One turn or mirror swaps these rows in pairs. Which row does each one swap with?
The rows were stretched afterwards, more along some directions than others.
pagog: [  5.0 -25.0   0.1  18.1  14.6 -19.2  -7.7   3.0   1.6 -22.3   4.3  11.9
  -6.8 -10.3   9.9  -7.7  20.0 -17.2  12.9   9.2]
loper: [-12.3 -24.7   7.6   0.3   0.8  -3.0  27.4  19.9 -14.8   1.5   5.0   6.4
 -10.8  33.3  25.8 -11.2 -17.7 -25.3 -11.2   9.7]
pupu: [-13.1 -16.0  -4.7 -10.9   8.2  -6.0  16.9  -1.2  10.1  -6.3  -8.2   6.5
  -1.7  22.3  18.4  18.8  -0.3 -34.0   3.9  -5.0]
fip: [-26.3 -16.2  13.8 -16.4  -2.7  -4.8  26.8  10.3   2.6  17.9 -12.4  -6.1
  -5.5  28.7 -13.9  -0.7 -11.1   4.0 -18.1  15.3]
nel: [-13.1 -20.3   1.5  -4.1   1.0  -5.4  29.1  11.4  -8.0  -1.7   1.4   5.0
 -11.0  29.8  27.0  -3.7 -15.3 -28.3  -7.9   1.7]
Fimi: [-20.3   2.6  10.1  -7.3  -4.6 -14.6  12.1   3.1 -11.0  -0.5   1.8   9.2
  -9.7  11.0  17.4 -10.5  -5.8 -10.0  -1.5  -9.6]
rop: [ -3.0 -10.1   4.0   8.2   9.6 -25.7  -8.1  -4.0   0.4 -21.3   5.2  18.3
  -4.2 -11.5  19.7  -4.3  18.3 -15.4  12.1  -3.8]
Kupe: [-11.2 -17.2  -3.8   9.0   3.2 -23.3  -6.9 -15.5  -5.3  -6.8 -22.5  -1.5
   8.1 -10.6   1.1  15.1   9.2   1.2   5.0  12.6]
rud: [-13.8 -37.6  -5.4   9.0  -0.3  -8.5  13.8   4.7   2.3  -5.2 -15.6  -8.0
  -4.7   2.8  -9.7  15.9   7.2 -11.1  14.4  18.5]
sati: [-18.6 -24.4   7.6  -8.8   2.4 -16.9  21.0   4.6  -5.2   3.5 -11.3   7.8
  -1.4  18.7 -13.3   1.7  -1.0  19.2 -19.2  28.4]
luv: [-25.0   3.1  12.7 -15.0  -7.3 -17.2  14.7   2.9  -3.0   2.9  -3.3   5.8
  -7.2  14.9  10.3  -4.0  -9.4  -5.5  -0.6  -8.2]
dosad: [-27.4  -6.0  13.3 -18.4  -4.9  -8.8  21.1   4.7   3.7  13.6 -10.0  -6.1
  -6.3  22.4 -10.3   0.1  -9.7   0.8  -9.6   0.2]
zol: [-13.6 -21.7  -4.0  -6.3   5.4  -3.9  23.2   6.4   1.5  -3.1  -4.5   8.1
  -4.5  23.9  23.6  14.3  -4.1 -40.3  -2.5  -3.2]
Kave: [ -5.9  -2.2   0.8  -1.3   7.7 -23.7  -1.0  -1.9  -5.0 -17.8   7.9  19.4
  -7.1  -0.9  23.5  -3.4  10.3 -18.3   4.7 -10.9]
Sika: [ -9.8 -13.3  -3.1 -21.9  17.5 -15.7   1.6  -1.5  13.1  -2.0  -4.1  20.1
   2.4  14.9 -19.0  23.4  20.4  -8.6  -9.3  10.2]
bif: [-11.9   3.6   5.5  -5.1  -1.2 -21.6   2.9   1.9 -11.9  -9.7   4.4  10.1
  -5.2   4.6  17.8  -8.3  -1.5  -4.2   4.7  -8.9]
rutig: [-15.9 -24.0  10.5   4.9   0.1  -6.3  28.1  18.8 -13.4  -0.3   2.3   5.1
 -10.4  25.8  27.5 -16.7 -15.5 -21.9 -12.0  11.2]
tiku: [-20.1 -26.6   5.1  -0.2  -1.1 -17.6  29.2   6.8 -16.3   4.9 -10.6  10.8
  -3.5  16.0  -1.4  -1.4  -4.8  15.2 -22.3  30.6]
ran: [ -9.1 -23.8   8.1   5.1   2.8  -7.9  22.3  23.8 -18.9  -1.9   9.5   4.5
 -13.6  25.0  25.4 -19.5 -16.4 -19.3  -9.0  10.5]
Basas: [-15.2 -11.9  -2.7 -19.4   7.2  -8.3  13.2  -3.1  16.8  -3.6  -9.3   8.4
   1.1  23.7  11.1  27.8   1.0 -35.4   4.1  -8.5]
gisem: [-11.5 -19.8  -4.6   2.8   8.6 -16.6 -11.9  -9.8  -4.7  -3.5 -21.3   4.3
   7.4  -6.9  -5.6  23.6  18.7 -15.1   6.4   9.9]
Pobad: [-15.7 -23.7   0.9  13.2  -3.0 -22.9   5.0 -11.3 -12.6  -2.5 -23.5  -3.9
   5.0  -6.9   1.4   7.5   1.3  11.7   1.2  21.1]
mudi: [ -5.6 -28.7   9.1   7.9   4.5  -7.9  19.0  27.0 -23.7  -2.4  10.3   5.3
 -13.1  21.8  18.4 -23.6 -11.5 -14.1 -12.7  19.4]
Meze: [ -2.8 -17.9  -4.6   0.3  19.0 -10.3 -20.6   6.0  -6.7   0.0 -12.6  -6.7
   7.5   3.8 -12.2  15.8  13.8 -14.2  -1.6  10.9]
nalol: [-21.9 -29.5   7.7 -10.4   5.3  -4.1  30.5   4.6  12.6  16.8 -15.6  -6.2
  -4.9  22.8 -17.1   4.2  -3.0  -1.5 -18.2  24.5]
Fupe: [-21.1 -34.2  -3.5   3.7  -3.8  -3.3  21.6  12.2 -15.1   5.4 -21.3 -11.5
  -3.9  16.9  -8.4  13.5  -6.7  -9.6  -2.3  21.0]
fafed: [-23.1 -28.4  -3.5  -7.9   5.3  -5.5  22.3  18.9 -24.9   9.4 -15.5  12.6
   2.8  36.0  14.3  17.1 -10.7 -27.2 -28.3  21.7]
Fiv: [-16.2 -13.9  -5.6 -26.5  15.3 -10.3   7.6  -3.0  25.3  -4.3 -12.7  11.1
   4.8  21.8  -8.0  38.1  15.2 -29.1   0.3  -5.3]
Manaz: [-10.7 -15.8  -3.5 -20.1  17.6 -12.4  -0.3  -5.6  25.3  -3.8 -13.1  12.1
   6.2  12.2 -15.7  33.1  22.0 -18.6  -1.6   3.9]
Subez: [ -4.9 -26.3  10.7  10.0   5.1  -4.4  14.3  28.0 -22.5   0.1  11.0   6.3
 -14.4  24.2  15.4 -26.7 -11.2 -17.1 -12.5  17.4]
Tel: [-16.0   7.0   9.4 -12.5  -3.1 -18.0   8.9   4.5  -9.4   1.2   1.4   7.9
  -5.1  11.2  12.8  -8.2  -8.5  -7.1  -2.4  -8.7]
Nera: [ -2.1 -16.9   4.3   0.7  13.0  -5.1 -15.7  17.2 -11.9   8.3   1.1  -7.9
  -0.3  13.6 -11.0  -3.1   2.4 -11.6  -5.2  12.4]
bef: [ -1.8 -30.7  -6.0  -3.1  27.8 -11.9   1.3   0.7   5.5   0.1  -9.0  16.6
   8.7  13.1  -0.8  23.6  19.6 -21.1 -23.5  21.9]
nif: [ -1.2  -7.0   1.5   4.1   8.8 -23.7  -9.0  -2.9  -4.1 -23.0   8.4  23.1
  -2.4  -4.0  20.5   0.2  15.2 -18.7  10.3  -5.4]
nonog: [-10.2 -35.8  -0.8  -6.8  24.9  -8.8   8.5   2.0  15.1   3.7 -12.6  15.1
   4.2  15.1  -9.2  22.5  21.4 -22.6 -25.1  22.5]
meper: [-13.1 -14.3  -6.5 -16.2   6.4  -9.1  20.4   1.6   9.2  -6.6  -7.9  13.2
  -0.5  22.5  16.8  25.0  -0.6 -38.0   3.2  -5.8]
vikop: [  3.9 -15.5  -2.2  11.1  11.3 -21.1  -6.9  -1.3  -1.4 -23.4  10.1  17.7
  -7.7  -9.5  19.6  -0.5  16.6 -23.9  15.1  -4.9]
fif: [-16.1 -14.8   8.0 -10.1   6.6 -20.4  14.2   8.2  -2.4   1.3  -8.2  11.9
  -1.4  12.2 -11.4  -1.4   4.7  19.1 -16.6  22.9]
pip: [-20.0 -35.6  -2.6   4.0  -0.7  -2.1  21.7  12.3 -14.4   8.5 -24.0 -12.4
  -1.6  16.4  -6.7  11.1  -5.5 -10.7  -5.0  24.0]
pibo: [  8.1 -25.8  -3.7  13.7  13.9 -19.9  -8.0  -0.3  -1.0 -24.8   7.2  15.0
  -5.4 -11.2  12.2   0.8  20.7 -20.7  13.9   6.2]
pabeg: [ -2.8 -17.6  -6.0  -0.5  15.6 -10.0 -17.3   3.7 -10.2  -0.5 -13.3  -2.0
   7.0   2.9 -11.2  17.4  14.4 -14.5   0.5   9.9]
fanu: [ -6.6 -31.6  -0.7  -9.2  18.4  -0.6  13.5   4.1  15.0  10.1 -11.0   7.8
   2.1  24.2 -10.1  21.7   9.1 -23.6 -21.1  18.6]
Vaba: [-16.8 -31.5  -4.7  -5.2  15.7  -7.7  11.2  16.2 -19.6   6.5 -13.9  18.9
   7.4  29.7  13.7  22.7   1.8 -32.7 -28.9  22.4]
rus: [-23.6 -32.6   2.5  -2.4   0.6  -3.0  21.0  13.7 -18.7  14.7 -25.4  -9.4
   2.3  28.2   1.0   9.9 -14.0 -11.7 -14.6  28.0]

Nera is swapped with rud
Vaba is swapped with Pobad
nalol is swapped with Sika
fafed is swapped with Kupe

